M: rows in a few groups, each row roughly a mix of its group's directions:
M (95 x 10):
[[ 37   0   4  30 -16  43 -49  29  36 -12]
 [-21  20 -20  36 -46 -23  -2  22 -19 -56]
 [-37   7   4   9  68 -48 -20 -11  -3 -13]
 [ 40 -23  20  -4 -54  37  22  30   3  29]
 [ 18 -21 -36   2 -48 -32 -41  -3  38 -22]
 [-20 -39  20  50 -32 -36  -2  -9   9  42]
 [-32   7  15 -76   9   6  25 -23  -3  27]
 [  2  11 -51  28  46 -15 -47  -6  19  24]
 [ 13  19  27 -40   8 -52  -9  29  31 -40]
 [ 23  40  32   7 -14  12  56 -43  -8  20]
 [ -1  25  -9  -7  51  42 -29  19  19  49]
 [ -7 -45  34 -22  47  10 -21  23  46  -2]
 [-30 -19 -25 -14 -20  21 -29  61  -1 -39]
 [ 32 -31  -5  70 -15 -13 -38   7  11 -10]
 [ 36 -39  21 -32  13 -48 -22  30  30   6]
 [  0   0  43 -28 -10 -18  34 -57 -27  31]
 [-21  12  43 -55  14 -41 -14  26  -6 -30]
 [-19  -2 -23   1  38  26 -32 -41  21 -55]
 [ 25  28  43  25 -19   5  36 -51  10  29]
 [-63 -16  -8  25  19   9   8 -12   8  59]
 [-26  35 -19  38  22 -40  10 -43  35  14]
 [ 13  27 -40 -13 -23 -55 -22  32 -11 -35]
 [ 43 -14  39  34  16  34  41  21  23 -15]
 [-25  54  -5  26  -3 -55 -15 -36 -14  -1]
 [  0 -11 -36 -50 -23  54  38 -13  -4  -5]
 [ 26 -35 -18  10 -47 -54 -18 -25 -13  22]
 [  2  21   2 -14 -18  28  64  -5 -56   7]
 [  5   9 -48  -6  38 -33  42  -8   3 -48]
 [ 17  66 -30  -6  31  12  19  20 -38 -16]
 [ 34  12 -24  16 -14 -10  15  26 -46 -60]
 [ 11 -62  26  -1 -32 -15  -9   9 -40  37]
 [-23 -59 -31  23  25 -19 -36  17  30 -13]
 [-24  10 -47  21   2   2  20 -26 -47 -49]
 [ 21 -40 -47   9 -21 -45 -34   0  31 -15]
 [-13 -32   6   5 -55   8 -10  44 -13 -51]
 [ 21  19  -9  18  69  23   0  -1  34  37]
 [ 44   1  23 -12 -67 -33   1  13  12  24]
 [-12 -48  20 -28   0 -26  35  22   4  56]
 [ 35 -10  19 -12 -22   5  52  27  27 -51]
 [ 22  51  11 -15   9   6  -8 -29 -44  52]
 [ 11 -44  -5 -52 -17 -20  50 -18 -12 -25]
 [ 34 -31 -55 -43  24 -11  26  13  19 -14]
 [ 48 -20  -1   5  -7 -23  -5  44  54 -30]
 [  3 -47 -41 -24  36  23  20 -34  -1  35]
 [ -9 -68  26 -49   1 -32  -9   1 -11   2]
 [ 10  74 -20 -38  28  20  -9  12  -7 -15]
 [  3 -10  20   6 -33  -5 -58 -26 -19  55]
 [ 21 -18  50   3  -3  15 -15 -33  10  64]
 [ 47  23  54 -16   7  -3  29  31 -36  -4]
 [ 24  21  -9 -33   8 -31  50 -36 -42 -19]
 [ 49 -24  34 -15  42  34  25  -6  13  31]
 [ 17 -31 -24 -36 -12 -43  23 -22 -35 -42]
 [-21 -60 -21  21 -33  18 -10 -12 -45  21]
 [ 11  50  -6  47 -24  46  35   5 -15  -5]
 [ 15  49  28  31 -13 -22  22 -50 -19  29]
 [-47   6   5 -31  37  31  17  16  52  17]
 [-23 -23  48  -2  30  29  47 -24 -22  25]
 [-38  -9  62  -6   2  32  23 -40 -20  15]
 [ 64 -10   6  51  12  17 -35  11 -13  18]
 [-43  49 -10  -2  31  21  -6  -7  31 -48]
 [-37 -40  17  18  -1 -34  22   5  -2  62]
 [ 33  17  16  -4 -70  33  12 -36   4  -2]
 [ 29  47  -6  69   4  -2  16  13  -9 -26]
 [-44  66  21  18   3   0 -17 -36  10 -18]
 [-20 -25  17  40  40 -53 -37  -7  13 -16]
 [ -2   3   5  20  -5   8  58  14 -71  -1]
 [ 43  23  61  18 -26 -15  18  -3  -7  37]
 [ -6  19 -36 -54  -1   1  46  30 -31  22]
 [ 19  35 -22  60 -44   2   9 -34  14  -5]
 [-21  68  14  22  14  12  -9  -3  39 -36]
 [-59  18  35 -41  19 -15 -10 -28  -2 -30]
 [-63  16 -27  -5  20  38   6 -30  -2 -36]
 [ -6   5  -3 -17  66  -3 -29 -24  40  36]
 [ 32 -31 -63  -9 -30 -40  -4  14 -16  -7]
 [-39  24 -12  37  17 -20  35  -7  53 -24]
 [  3   2  26  -8  -2  12   9  63  23 -60]
 [-18  -1  12   5  -6 -69  26  17 -27  45]
 [ 40 -24 -25 -28   6  22 -16  44 -43 -32]
 [-13  21  29  10  39 -51 -27  27  15  42]
 [-31  -4  11 -33  42 -15 -39  30  36 -36]
 [  1  38  61 -45  13  -8  37   3 -19  -1]
 [ 11  33 -38  -3   1  58 -30  -8  15 -43]
 [ 19   3 -19 -10 -36  57  46  15 -37  -6]
 [-20 -47  22 -12  23 -23  33  32  -8  51]
 [ -8  19  12 -30  42 -60  22  24 -31  10]
 [ -3  44 -47 -14  48 -28  32 -22  -5 -13]
 [-10  22 -21  -4   3 -10 -57 -39  52 -22]
 [ 17 -28   4 -62  -8   6 -31 -13 -42  35]
 [ 38 -26  51 -10 -12  14 -28   8  53  17]
 [-55  10  -4   9 -11  38  17 -44 -45   1]
 [  6 -30  41  37   5 -43  -3  43  -5  37]
 [ 20 -24 -32 -23 -14 -41  28  21 -39 -44]
 [ 48  31  -1 -12  11  -5 -46  27  18 -48]
 [ -6  19 -63  12  51 -15   5  16  19 -33]
 [ 38 -10   0 -61  25  -6  17 -32 -39  20]]

which group is each row in? (one row of each group first):
[  2   6 -20 -13   8  37 -40 -41  42 -45]  <103>
[-29 -37   6  31 -58 -34 -19  -7  16 -26]  <35>
[-65  11  16 -14  47  23 -29 -14  17 -15]  <90>

[ 18   9  -5 -34  41 -35 -21  28  53 -23]  <90>
[-44  47   3  21  44 -28  -7   5 -14  38]  <103>
[-35  62  34  12 -15 -11  -1 -48  -8  -7]  <90>
[ 28 -29 -36 -13   8  18 -57  40 -29  -5]  <35>
[ 53 -32  16 -46  10  -5  21 -30 -36  12]  <35>
[ -2 -66  32 -46  -9 -35   3 -14  -7   3]  <90>
[ 11  54 -10  75  12  -3 -12   1   8   8]  <35>
[-39  22 -41  -1  13 -41 -34 -38  12  29]  <35>
[-19  21  34  -2 -56 -22  -8 -41 -29  30]  <35>
